Each path below is one point turned by a fixed rotation once a step. After each direction that follows a path, write how fast that rotation turns it, in degrees a step (0 if it stays still).
Each turn is a multiple of 5 degrees from 10 to 175, or 0.
Each row of a path follows its step; steps can be skipped.

step 0: [-0.03 -1.59 -1.16  0.17 -2.87  0.95 -0.46 -2.10 -1.20  0.34 -1.68 -1.63
  0.52 -1.48  2.54  1.43  4.04  0.40  0.32  0.89  1.07  2.25  0.62 -0.11
 -1.89 -1.22  0.07  0.67  0.48  0.25 -0.56  1.23  0.99 -0.02 -1.78  1.19
  0.47  0.33  0.16  1.28  2.08  1.14 -0.77 -0.63  2.01 -0.85 -1.83  1.93
  0.10 -1.02  3.01 -1.46]
step 1: [-0.75 -0.55  1.75  0.44 -0.25  0.53 -1.01 -1.58 -1.00 -2.40 -2.04 -3.36
  1.27  0.84  2.23  0.50  0.46 -0.66  2.10  0.91  2.21 -0.65 -1.19  0.38
 -2.79 -1.35  0.27 -0.73 -0.22 -0.38 -1.05  0.12 -0.71  1.62 -1.23  3.19
  1.78  0.53 -0.07  0.20 -1.37  1.03  0.94  0.88  2.28  1.23 -0.66  2.57
  1.53 -0.96 -0.19  1.59]
step 3: [ 0.48  0.40 -1.96 -1.62 -0.33 -1.61 -1.09 -1.00  0.70  0.48 -0.04 -0.49
  0.97 -1.70  1.56 -0.19  1.69  0.26  1.04  1.21  1.27  1.03 -1.74  0.80
 -0.39 -1.44 -0.70  1.38  1.77 -1.88  0.15  0.50  1.23 -1.14  1.31  3.20
  1.13 -0.83  0.91 -0.46  2.37  0.27 -2.33 -2.29  1.70  0.24 -1.94  2.42
  1.19 -1.08  3.05  0.00]
step 4: [-0.49 -1.15  0.37 -1.37 -0.32 -0.31 -1.67  0.04  0.43 -1.54  0.32 -3.46
  1.57  1.05 -1.45  0.45  0.48  0.52  1.14 -2.50  1.69  0.68 -0.80  0.28
 -1.42 -2.20 -0.42 -0.42  1.07 -1.65 -0.09  1.04  1.88 -1.04 -0.26  4.73
  0.50 -0.46  1.70  0.77 -1.53  1.24 -1.17  0.99  1.54  1.41 -1.90  1.08
  1.46 -0.38 -1.29  1.11]
step 5: [-1.29 -1.40  1.29 -0.43 -1.72 -0.80 -0.77  0.37 -0.95 -0.07 -1.65 -0.76
 -0.88 -1.47  0.90  1.74  4.96  1.80  0.77 -1.45 -0.37 -0.30 -1.24  1.97
 -0.76 -2.14 -0.64 -0.26 -0.73 -2.34 -0.40  0.92  1.17 -2.32  0.23  1.32
 -1.97  0.65 -0.90 -0.52 -0.88 -0.15 -0.57  2.52  1.37 -0.62 -2.08 -0.97
 -0.62 -1.84  0.32  0.42]
step 6: [-0.26  0.09 -0.17 -1.90  0.29 -0.10 -1.07 -0.36 -1.52  1.48 -2.09 -1.22
  1.70 -1.23  1.05  0.54  2.32 -0.02  2.12  1.04 -0.29  0.45 -2.09 -0.24
 -1.57 -1.66  0.45  1.29  1.12  0.22 -1.18 -0.79  1.90 -0.09 -0.81  2.54
  0.58  0.94 -1.21 -3.60  1.68  0.26 -0.35  0.08  1.26 -2.41 -0.44  2.68
  0.49 -3.31  1.33  0.00]
step 7: [-1.82  0.49  0.25  0.36 -0.20 -0.99 -0.14  0.44  0.62 -0.53  0.05 -3.72
 -0.23  1.45 -1.34  1.49 -0.50  1.45  3.33  0.24  0.80  0.18  0.02 -0.33
 -1.81  0.04  0.27 -1.86 -0.91 -1.71  0.88  0.02  1.91 -0.01 -1.65  2.28
 -0.48  1.01  1.41 -1.78 -1.30  1.60 -1.22 -0.28  1.27  0.53  0.22  3.40
  0.65 -3.61 -0.10  1.14]
step 8: [-1.41  0.69  0.13 -0.91 -0.36 -3.04 -0.09 -0.13 -0.07  0.06  1.45 -0.95
 -1.43 -0.99  0.79  1.94  2.17  1.31  0.24  1.91 -0.60 -0.78 -2.21  2.49
 -1.53  0.45  0.01 -1.25 -1.54 -4.00 -0.34  1.78  1.65 -1.98 -0.66  0.12
 -2.34  0.30 -0.82  0.92 -0.17  0.31 -0.74 -0.42  2.32  0.60 -1.18  1.29
  1.24 -1.63  1.49 -1.12]
step 10: [-0.62 -0.10  0.06  0.24  0.59 -1.10 -0.21  0.86 -2.33 -1.95 -2.70 -1.59
 -0.27 -0.48 -0.52  2.31 -1.04  2.72  0.32 -0.97  0.44  0.95  0.79 -2.31
 -1.05 -2.32 -0.72 -2.04 -0.75 -1.59  1.25  0.62  0.62 -2.94 -1.91  3.27
 -0.22  1.54  1.65 -0.57 -0.44  0.04 -0.82  1.39  0.19  1.85 -0.94  1.18
 -0.44 -2.03  0.85  1.42]
step 11: [-1.38  0.72 -2.05 -0.18 -1.36 -0.75  0.25 -0.18 -2.47 -1.49 -0.84  2.58
  0.92 -0.53  0.73  1.65  1.92  2.44 -0.48  0.74 -1.09 -1.22 -1.66  0.63
 -0.50 -1.46 -0.59 -1.15 -1.06 -2.20 -1.71  2.14  1.59 -1.49 -1.44  0.36
  1.10  0.11 -1.24 -0.49 -1.13 -0.44 -1.13  2.32  1.06 -0.42 -1.02  2.15
  1.51 -2.47  1.67 -1.44]
Directions:
[-0.90 -0.16  0.15 -0.07  0.03  0.20 -0.45  0.09 -0.17  0.03 -0.56 -0.31
  0.28  0.32 -0.69  0.05  0.83 -0.37 -0.31  0.03 -0.70 -0.17 -0.25 -0.21
 -0.24  0.46 -0.55 -0.26  0.29  0.39 -0.52 -0.15 -0.66 -0.20 -0.05  0.09
 -0.40  0.87  0.28  0.52  0.11 -0.04 -0.98 -0.52  0.13  0.24  0.19 -0.23
  0.19  0.81  0.23  0.13]	80
[-0.25  0.46 -1.15  0.45 -0.24 -0.27 -0.04  0.35  0.40 -0.07  0.23  0.32
 -0.25  0.58 -0.70 -0.41  0.10  0.41  0.02 -0.35  0.18  0.13  0.14 -0.14
  0.71  0.10 -0.21  0.23 -0.10  0.39 -0.27  0.47  0.47 -0.20 -0.25 -0.70
  0.29 -0.27  0.44 -0.09 -0.01  0.38 -0.48 -0.77  0.41 -0.13 -0.24  1.00
  0.66 -0.33  0.15  0.09]	90
[ 0.01  0.60  0.75  0.40  0.76 -0.21  0.09  0.24  0.38  0.11 -0.98 -0.16
 -0.17  0.05  0.09 -0.02  0.39  0.29 -0.76 -0.01  0.57 -0.48 -0.93 -0.32
  0.23 -0.49 -0.15  0.61 -0.08  0.69  0.25  0.26 -0.19  0.08 -0.06 -0.33
 -0.46  0.21  0.03 -0.51  0.32 -0.16  0.71 -0.22 -0.39  0.14 -0.47 -0.05
  0.10 -0.24 -0.06  0.68]	95
[ 0.16  0.72 -0.40  0.03 -0.15  0.08 -0.29 -0.68  0.07  0.14 -0.01 -0.54
  0.41  0.09  0.27 -0.32  0.05  0.36  0.54  0.38 -0.01  0.52  0.22 -1.38
 -0.01 -0.73 -0.37 -0.33  0.00  0.25  0.32 -0.21  0.78 -0.07  0.64  0.00
 -0.34  0.30  0.33 -0.10  0.77  0.17  0.34 -0.25  0.14 -0.40  0.46 -0.35
 -0.24  0.60  0.13 -0.22]	115
[-0.37 -0.51  0.12 -0.03 -0.47 -0.59  0.04  0.38 -0.39 -0.63 -0.15  0.28
  0.16 -0.04 -0.31 -0.08  0.61 -0.66 -0.41 -0.48  0.56  0.91  0.47 -0.69
  0.00 -0.59 -0.32 -0.15  0.17  0.25 -0.67  0.10  0.27 -0.10 -0.63 -0.03
 -0.06 -0.33 -0.61 -0.50 -0.15 -0.09  0.25  0.82 -0.69 -0.45  0.00  0.03
 -0.02  0.33  0.34 -0.02]	65
[ 0.36 -0.44 -0.08 -0.38 -0.60 -0.17  0.35 -0.05  0.09  0.34 -0.77  0.08
 -0.47  0.51 -0.08  0.00 -0.81  0.33 -0.42 -0.53 -0.23  0.11 -0.58  0.58
  0.00 -0.47 -0.88 -0.36 -0.03  0.73 -0.14  0.39  0.22 -0.54  0.18  0.55
  0.34  0.08  0.08  0.86  0.43 -0.02 -0.06  0.26 -0.06 -0.75  0.03 -0.02
 -0.55 -0.18 -0.41 -0.20]	65
